The rows of M fall into 3 groups, which share some directions, and each row is roughly a mix of its group's hidden directions, except some rows that fit no group.
M, 123 rows:
array([[ 24,  -5,  21,   2,  -5,   5, -15, -11,  -3,  17,   5, -17],
       [ -4,  -8,   0,  -8,   8,  -4, -10,  11,  37,   2,  -8, -13],
       [ -8,  -8,  -5, -19,   5, -11, -18, -24, -13, -11,  10,  13],
       [-14, -13,   6,  13,   5,  -9,  22,   2, -12, -23,  12,  12],
       [  8,  12,   0,   7,   4,   5,   0,  -2,   4,  32, -27,  -5],
       [ -1,  14,   9,  -7,   5,  -1, -33,   5, -17,  -6,   6,  17],
       [ 28,   0,   8,  -1,  -1,   7,  -2, -17,  21,  11, -15, -10],
       [  5, -18,  -2, -11,  -8,  13,   7, -23,  19,  10,  -3, -18],
       [ -8, -19,  -5,  18, -10, -22,  22,   1,   2,   4,  13,   3],
       [ -9, -21,  -9, -16, -13, -24,  -3,  -7,  10,  12,  14,   1],
       [  8, -18, -16,  15,   1, -33,   3,  -5,   4,   6,  -5,  -6],
       [ -3,   6, -18, -15,  -1,   6, -12, -10,  21,  13, -21,  11],
       [ -2,  11, -15,  -1, -25,  -9,  -9,  12, -23,   0,  15,   4],
       [-18, -18, -16,  -4,  13, -27,   7,  -1,   8,   4,   0,  11],
       [ -4,   3,   4,   7,   5, -31,   1, -14, -11, -17,  16, -11],
       [  2,  20,  18,  11,  -3,  20,   1,  26,  -9,   1,   8,   2],
       [ -4,   3, -17, -20,  11, -14, -23,   2,   5,   8, -14,  15],
       [  0,  -5,  26,   2,   6,   8,  21,  -6,  -2,  13,  18, -18],
       [  9, -12, -13,  -3,  -9,  10,  20, -11,  -1, -19,  23,  -8],
       [  6,   4, -22, -18,  -9,   5, -23,   1,  20,   5, -10,   8],
       [ -3,  12,  -4, -21,  -3,  29, -10,  11,  -7,  18,  -4,  -6],
       [ -8, -11,   9, -22, -10,   6, -24,   6,  17,   9,   8,  11],
       [ -7,   0,  16,  12,  12, -21,  -1,  12, -15,  -4, -10,  24],
       [-12,   3, -11,   5,  17, -23, -17,   8,   5,   0, -23,   8],
       [-10,  -4, -16, -10,   3, -34,  -5,  -1, -15,   1,   9,  10],
       [ -3,   6, -20, -17,  16,  -6, -13,  -5, -16,  17, -18,   6],
       [ -1, -26, -15, -20,  -8,  -7,  -3, -17,  19,   4,   0,  -1],
       [  2,  10,  -3, -20, -13, -18, -16,   4, -15,  14,  19,   3],
       [ -3,  22,  -1,   8,  19, -15, -12,  16, -10,   6, -18,   7],
       [-11,  -2,  13,   0,  -6,  25,  27,  -1,   7,   6,  18,  -1],
       [ 18,   8,  -5,  19,  -2,  10,  24, -11,  -4, -15,  12, -10],
       [  5,  -5,  -4, -14, -23,  15,  11, -15,  11, -17,  16,  -6],
       [-25,  -8,  16,   0,  -7,   5,  16,   1, -22,  -9,  15,   6],
       [ -2,   6,  16,  -3,   6, -21,  -8,   5, -19, -15,   9,  22],
       [-19,   6, -18,   2,   7, -23,  -9,  19,   1,  -4, -13,  14],
       [  3,  -8, -13,   4, -23,  13,   3,   3,  28,  15,   2,  -8],
       [ 20,   6,  -1, -20,   4, -11, -12, -24,   3,  -9,  15,  -9],
       [  1,  17, -12, -13, -17,   0, -17,   6, -16,  12,  18, -12],
       [ 24,   9,  -4,   3,  -2,  22,  -4,   1,  -4, -21,  14, -18],
       [-14,  -7, -30, -13,  -4,   1, -11, -10,  17,   7, -11,   6],
       [  2,  -6,   8,   3,   9,   5,  -8,   7,  23,  13, -28,  15],
       [ -8, -18,   2,  19,   5,  12,  29,  -4,  10, -10,   0,  -7],
       [  5,  20,  20,  17,   0,  22,   6,  10, -11,   4,  -5, -13],
       [ -9, -29,   9,  12,   1,  -1,  18,   0,  10, -21,   1,   8],
       [  6,  -3,  13, -13, -12,   5,   6, -28,  -1, -18,  17,  -9],
       [ 25,  12,   9,  -2, -15,  -2, -13, -20, -13,  11,   4, -10],
       [  1,   8,   1, -14,  14,  20,  -9,  -5,  16,  18, -13, -19],
       [ 11,  19,   9,  -7,   3,  24, -24,  10, -10,   6,  -2,  -6],
       [ -4, -16,  18,   2,  -2, -14,  19, -10,  -4, -21,  19,   0],
       [ -3, -10,  11, -19,   5,  -1,  -7,  -9,  -1,  21,  24, -18],
       [  7,  16,   1,  18,   1, -12,  -7,  24, -20, -13,  -3,   9],
       [ -7,  -7,  12,  14, -19,  14,  21,  14,  -4,  12,  16,  -5],
       [ 13,  -1,  -4, -20,  21,   9,  -7, -21,  15,   3,  -8, -12],
       [ -5,  -7, -11, -22, -25,  17,  -8, -11,   6,   7,  15,   0],
       [ 16,   2,  -6,  -4,  -3,  19,  -6, -15,  27,   1,  -6, -19],
       [  0,  17,  16,   5,  -3,  -4, -22,  20,  -8,   9, -15,  15],
       [ -7,   7,   0,  18,  16, -13,  19,   3,  15,   9, -21, -11],
       [ -9,  -5, -27, -10,  14, -21, -10,  -4,  -2,  -4, -15,  12],
       [ 17,  -7,   1,  -5,  -3, -18,  -3, -12,  -2,  22,  16, -22],
       [ 18,  -5, -10,   0,  -2,   5,  -3,  -8,  19,  28, -16, -12],
       [ -8,  10, -27,  -6, -19, -22,  -6,   7,   0, -11,  -1,  11],
       [ -4,  14, -13, -13,  14, -20, -26,  -2,  -9,   1, -15,   1],
       [ -5,   6, -26,   2,  -6, -19,  -3,   5,  15, -13, -19,  13],
       [  9,   4,  14,   2,   7,  30,  -4,   5,  17,   3, -20,   5],
       [ 17,  16,  -2,   8, -18,   4,   0,   4, -13, -23,  11, -16],
       [-11,  -9,  -5, -15,   8,   6,   7, -14,  23, -20,  18,  -5],
       [  3,  -7,  24,  29,   4,   9,  19,   5,   0,  -5,  -8,   1],
       [  7, -10, -11,   8,  -4,  23,  -7,  11,  25,   3, -20,  -1],
       [-13, -21,  -7, -28,  -6,   0,  -8, -11,  11,   6,  11,  11],
       [-10,  -1,   1,  14,   0,   0,  -4,  23,   3,  16, -26,  17],
       [ -5,  -6,  14,  30,   8, -20,  14,   5, -11,   2, -11,   2],
       [ 12,   9,  -5,  10,   8,   1, -15,   4, -22,  23,   4, -20],
       [ 19,  11,   9,  11,  -5,  28,   9,  -4,   0,   0,   0, -22],
       [  8,  10,  11,  31,  -2,  -7,  13,   9,  -3, -21,   2,  -8],
       [ 14,  13, -15,  -9,   8,  -6, -26,  -9, -17,   7,  -8,  13],
       [ -6,   0,  -4,   7, -13, -22, -16,  16,  17,  16,  -8,  15],
       [  3,   1,  -1, -19,  -7,  31,  -1,  -9,  10,   3,  14, -18],
       [ -1,  14,   5,   9,  15,   3, -12,  -5, -35,  12,   3,  -6],
       [-18, -17,   1,  20,   4,  -1,  27,  -3,   9, -10,   6, -10],
       [ -9,  25,  14,  16,  11,   1,   6,  10, -24,  -3,   3,  11],
       [ -9,  24,  -7,   2,  -8,  -7, -16,  10, -22, -19,   0,   6],
       [  5,  -2,   9,  20,  -7,   3,  25,  -6,  23,  10,  -6, -12],
       [ 17,   1,  11,  16,  -2,  24,   5,  -2,  16,   9, -18, -12],
       [  8,  -1,  -9, -21,  -7,   8, -22,  10,  13,  10,  13,  18],
       [  9,  -7,  -5, -15,  17,  20,   2, -17,  23,   4,  -8, -11],
       [ 16, -11,   3,   3, -17,  19,  14, -12,  16,  -6,  14, -15],
       [-20,  -6, -20,   2,  -3, -31,   0,   3,  -6, -11,   6,  10],
       [ -9,   3, -21, -19, -19,   1, -23,   1,   9,  12,  -2,   7],
       [ 14,  20,  -2, -18, -12,  11, -16, -11,  -2,   7,  10, -19],
       [ -6, -15, -16, -25,   4, -14, -18,  -6,  12,  -4,   7,  11],
       [ -9,  11, -25,  14,   8, -11, -14,  12,  -5, -15, -17,   0],
       [  3,   0,  13,   3,  -1,  16,   3,   3,  23,  17, -16, -23],
       [  3,  21,   4, -16,   3,   9, -27,  10,   4,  11,   0, -17],
       [ 23,  -2,  -8,   8, -13,  17,  20, -21,   1,   6,   4,  -9],
       [ 12,  20,   2,   6,   8,  25,   4,  11,  -8,  10, -12, -20],
       [  1,  -8,  -2,  17,  -6, -17,  16,   4,  18,  16, -22,  -5],
       [-28,  -1,  -5, -20,   3,   2,  -4,  13,   3, -12,  15,  17],
       [  5,  -4,  -6, -21, -11,  23,   6, -14,  20,   3,  11, -12],
       [ -3, -11,  -5, -22,   2,  10,  -8, -13,  21,  24,  -8,  -5],
       [-21,  -1, -14,   9,   6, -30,  -7,   9,  -2,   6, -14,   6],
       [ -9,   6, -19,   4,   5, -34,   7,   6,   0, -16,  -3,   3],
       [  4,   2,   1,  32,  11,  -8,   1,  15, -13, -13, -17,   5],
       [  1, -19,  -1,  15, -21,  -4,  28,  -3,  -9,  -8,   0, -10],
       [ -2,  11, -15,  20,   2, -24,  -4,  16, -13, -15, -11,   4],
       [ 18,  21,   3,  25,   8,  -4,   0,  11,  10,   3, -17,  -9],
       [  8,  -7,  26, -11, -11,   8,  -9,  -5,  -4,  26,  13,   2],
       [ -2,  20,  17,  16,  13,  12,  15, -21,  -3,  -3,  11,   1],
       [ 11,  15,  23,  21,  -9,  21,   6,   9,   2,   2,   1, -11],
       [ 18,   7,  -8,  -1,   5,  -6, -23,  -6,  18,   6, -25,   4],
       [  3,   6, -19,   1, -17, -27, -21,  -8,  -3,  -5,  -8,   5],
       [-13, -24, -14, -14,   3, -15,   9, -23,   5,  -9,   6,   1],
       [-12,  -8,  -4, -12,  23,  23,  10,   1,  -6, -17,  -9,  13],
       [  3, -26,  25, -13,  -2,   2,   9, -10,  -4,  -7,  19,   3],
       [  3, -15,   1, -12, -21,   5,   2,  -3,  28,   8,  -7,  17],
       [-15,   4,  -3,  23,  -7, -11,   6,  16, -27,   3, -10,  -2],
       [ -1,  -4,  24,  -7, -11,  -8, -11,   2, -18,  22,  14,  10],
       [  1,  18,   7,  19,   3,   4,   4,  17, -25, -20,   0,   2],
       [ -8, -14,  -9, -22, -10,  -7, -10,  -5,   9,  19,  23,   4],
       [ -5,   4,  -6,  17,  10, -29,  -4,  17,  -8,  -2, -15,  12],
       [-14,   3,  -3, -17,   8, -11, -22,   5, -11,  17, -10,  20],
       [  2,   9,  -7, -24, -16,   6, -16,   4,   3,  23,  14,  -9],
       [  6, -15,  19,  -7, -20,   3,  -7, -10, -12,   9,  24,  -5],
       [-12,   2,  -9,  12,  10, -32, -12,   3,  -9, -13, -13,   8]])
Here is one row from each group, named. Which group is each of the other rows in?
[ 17,  20,   2,  23,   1,   7,   8,  22,  -8, -11,   1,  -8] : R
[ -4,  14,  19,  -9,   0,   1, -14,  19, -20,   3,   2,  21] : P
[ 13,  18,  -1,  18,   9,  17,  -2,   5, -19,  -8,  -1, -21] : X

[-15,  11,  -5,  12, -13, -20,  -1,   0, -15,  -5,  14, -23] : P
[20,  5, 28,  5,  4, 20, -7, -4, -6, 15, -3, -8] : X
[  4, -20,   2,   1,   2, -14,  25,  -8,  13, -12,  16, -14] : X
[-12, -17, -11,  15,  10, -29,   1,   0,   3, -14, -11,   7] : X
[-10,  -9,  -6, -20,   2,   7,  -4,  -1, -15, -24,  24,   2] : R
[-16,   8,  20,  17, -10,   9,  11,  14, -16,  -8,  13,  -9] : P
[  6,  10, -15,   8,  15, -11,   9,  -6, -13, -28,  14,   3] : R
[  3,  -4, -10, -27,  -7,  22, -11,  -7,  -7,  21,   4,   6] : R
[  4,   9,   3,   8,  -4, -30,  -5,   9,  -6,   8, -15,  23] : X
[  8,  -8, -17,  -4,  -8, -25, -16,   8,   8,  12, -14,  15] : R
[  1,  -2, -10,  31, -12, -15,   2,   2,   2, -20, -14,   5] : P
